In the data rows, zero lies at 4.5, halfway between 4 and 5.
Here are some numbered points:
[2 5 7 8 7 8 2 7 7 6 6 7 4 7 7 3 2 7 2 6 3 5 2 7 7 3 6 6 2 2 2 2] 0
[6 6 3 6 4 4 5 2 4 3 5 5 5 6 6 5 4 2 2 6 5 8 2 6 5 3 8 2 7 3 7 7] 1
[7 2 7 7 2 5 3 2 4 6 2 1 6 8 7 3 7 6 4 7 2 5 2 2 3 7 3 5 1 7 4 4] 2
[2 5 2 7 4 7 2 7 7 6 7 1 2 5 3 2 3 3 7 8 2 7 2 7 3 6 3 2 5 3 2 2] 3
[5 3 3 6 4 3 5 5 6 4 3 5 4 5 4 6 4 5 5 8 5 7 8 3 2 4 7 6 8 4 7 7] 4
[6 2 3 5 6 3 7 3 6 6 3 5 8 5 6 3 1 4 3 4 7 4 7 7 4 6 5 7 2 3 4 7] 5
[1 2 7 1 3 3 2 8 8 3 4 6 1 7 2 8 1 5 1 8 3 5 3 4 7 3 3 3 8 7 5 3] 6
[2 6 8 1 3 2 4 7 2 5 3 3 3 6 5 6 5 2 4 2 3 6 2 5 7 3 3 4 4 3 6 6] 7
[5 5 5 6 5 6 5 6 4 5 6 4 3 3 3 5 6 3 6 5 2 2 6 7 2 5 3 6 3 6 3 3] 8
[7 7 3 2 7 8 8 4 3 3 1 1 2 7 3 5 6 3 2 3 6 3 6 6 4 2 7 7 3 1 4 6] 9
[4 5 4 4 4 4 5 5 3 4 5 5 4 4 5 5 6 2 3 2 7 6 2 2 4 4 7 1 5 6 7 5] 10
[4 5 4 4 5 6 3 4 5 5 3 4 6 4 4 3 3 3 5 7 7 5 7 5 3 4 3 6 2 2 3 6] 11
[7 1 2 8 2 2 6 3 4 4 6 6 7 2 7 3 2 7 7 6 4 7 4 2 3 7 2 6 7 3 4 2] 12
[6 3 3 6 4 4 4 3 3 3 6 5 6 6 6 4 4 6 8 6 1 6 3 5 2 8 6 3 7 3 2 6] 13
[4 5 6 2 4 4 4 6 3 4 4 5 4 3 3 5 6 7 2 3 4 7 3 2 3 5 6 2 2 6 7 7] 14
[6 3 5 4 6 4 6 5 5 5 3 4 5 5 5 5 5 7 2 2 3 1 6 6 2 2 2 6 6 6 8 3] 15
[3 4 6 3 5 5 4 7 5 6 5 6 3 4 4 6 4 3 2 3 3 2 3 5 7 3 7 6 8 7 7 2] 16
[6 4 4 6 4 4 3 4 5 5 5 6 4 5 4 6 3 1 2 8 5 7 6 2 2 5 7 3 4 8 4 6] 17
[2 2 8 7 2 3 3 7 5 5 7 2 7 1 6 1 7 5 6 3 3 3 2 2 6 7 2 7 3 7 6 2] 18
[5 4 4 6 4 3 5 3 3 4 3 4 6 3 3 4 4 4 7 2 6 2 8 2 7 6 5 5 7 6 3 7] 19
[3 5 6 6 4 4 4 5 6 4 5 4 4 5 4 5 3 3 2 4 3 7 3 5 7 7 7 2 7 3 3 3] 20
[4 4 5 5 6 6 5 5 6 4 5 5 5 6 6 4 3 7 1 3 4 7 5 3 6 3 2 4 3 1 6 5] 21
[3 5 7 2 4 4 4 5 5 5 4 3 5 4 3 4 4 2 7 3 6 3 3 3 7 7 6 4 3 6 5 3] 22
[2 6 8 7 4 5 7 6 8 2 3 2 3 6 2 8 5 3 4 2 2 4 3 2 2 7 3 6 7 1 6 2] 23
[1 4 4 7 6 1 6 5 8 3 1 2 6 1 2 2 4 5 7 6 5 4 8 2 6 8 7 2 5 2 7 5] 24
New points follow, each followed by the numbers of its two nearest points above by angle, seen from the average point of the numbered points, nearest first.
[6 4 3 3 5 3 6 6 4 5 5 5 4 3 5 5 6 4 3 2 7 2 7 6 2 6 5 2 6 5 5 3] 15 10
[3 5 5 3 6 5 6 4 5 3 3 3 5 6 4 5 3 4 3 3 2 7 5 4 6 3 3 7 7 6 8 6] 15 7
[3 6 6 3 4 6 4 5 4 3 5 5 4 4 3 3 5 7 4 2 3 6 3 7 7 4 2 7 8 6 2 7] 7 16
[5 6 3 3 5 5 6 3 3 4 4 6 5 6 5 5 6 7 7 2 6 7 5 5 2 3 7 6 7 2 7 8] 4 9
[6 5 3 3 6 3 6 3 4 3 3 4 4 6 5 5 4 4 3 2 7 6 6 7 5 3 4 2 7 2 2 3] 9 1
[3 4 6 5 4 3 4 5 5 5 5 3 5 3 5 3 5 2 1 6 3 5 2 3 7 7 6 5 2 4 4 4] 18 20
[6 4 3 5 4 5 5 5 3 4 6 5 4 4 5 5 5 7 8 4 7 3 2 2 2 4 6 7 7 3 2 2] 12 13
[3 4 6 3 5 6 3 6 6 4 5 3 3 5 4 3 3 4 2 7 3 6 2 6 2 5 2 1 3 3 3 7] 3 6
[4 4 5 6 4 3 4 4 4 5 4 3 5 4 4 4 4 2 6 5 6 2 2 2 8 7 7 3 3 4 3 6] 22 19
[7 6 2 3 1 4 7 2 3 1 4 7 2 3 5 7 5 4 6 7 8 6 6 7 2 2 2 6 4 6 3 2] 8 11
[5 5 6 6 4 6 3 3 3 4 4 4 6 4 4 4 5 3 3 3 2 2 2 2 5 7 6 5 2 6 2 5] 2 22
[6 4 3 6 5 4 5 4 5 6 4 5 5 4 5 4 5 5 3 7 5 4 8 7 2 4 4 4 3 5 7 3] 15 5
[5 5 4 5 4 4 6 6 5 5 3 5 4 3 3 5 5 6 5 4 7 3 6 3 6 7 8 3 7 5 7 3] 24 19
[3 5 5 4 5 3 5 5 4 5 3 3 4 3 4 5 4 2 7 1 4 5 6 1 6 3 3 5 7 3 6 2] 19 7
[6 5 3 5 4 4 4 4 3 3 6 6 4 3 4 6 6 7 7 3 7 4 8 3 6 7 7 8 7 8 3 2] 19 12
[6 6 3 4 4 6 5 4 3 3 6 6 4 5 6 6 6 7 1 2 3 7 3 7 6 1 4 2 2 5 2 6] 21 14
[8 3 5 8 2 5 6 6 8 8 2 6 3 2 2 7 7 2 5 6 7 2 6 5 2 6 4 4 7 7 6 2] 8 4
[4 5 6 3 5 5 5 5 6 4 3 3 4 5 4 5 4 4 7 5 5 7 2 2 4 2 4 6 7 1 5 3] 23 7
[2 5 4 3 3 5 4 7 5 5 5 4 3 3 3 4 4 5 7 4 6 6 5 5 7 3 6 2 7 3 3 5] 3 20
[3 5 6 5 4 6 3 6 5 6 4 4 3 3 4 4 4 3 5 7 2 4 3 3 6 3 5 5 4 7 5 3] 16 18
[6 6 3 6 5 5 4 2 3 4 4 6 6 6 6 5 4 3 3 6 7 4 3 6 3 7 8 8 3 2 2 7] 5 11
[5 3 4 5 4 4 4 5 5 5 5 5 5 4 5 5 4 7 6 6 1 5 7 6 6 6 5 2 6 8 6 3] 13 12
[4 4 6 5 5 4 4 3 5 6 3 4 5 6 6 4 4 3 1 7 2 4 4 3 5 6 3 4 4 6 6 5] 2 17
[5 5 3 5 5 3 4 2 4 5 5 5 5 6 5 5 5 2 8 8 2 1 3 4 7 6 7 7 8 6 3 2] 13 19
[2 6 3 2 7 4 4 6 6 5 7 3 7 6 6 2 7 5 1 3 6 6 5 8 3 1 1 4 4 2 3 2] 21 11
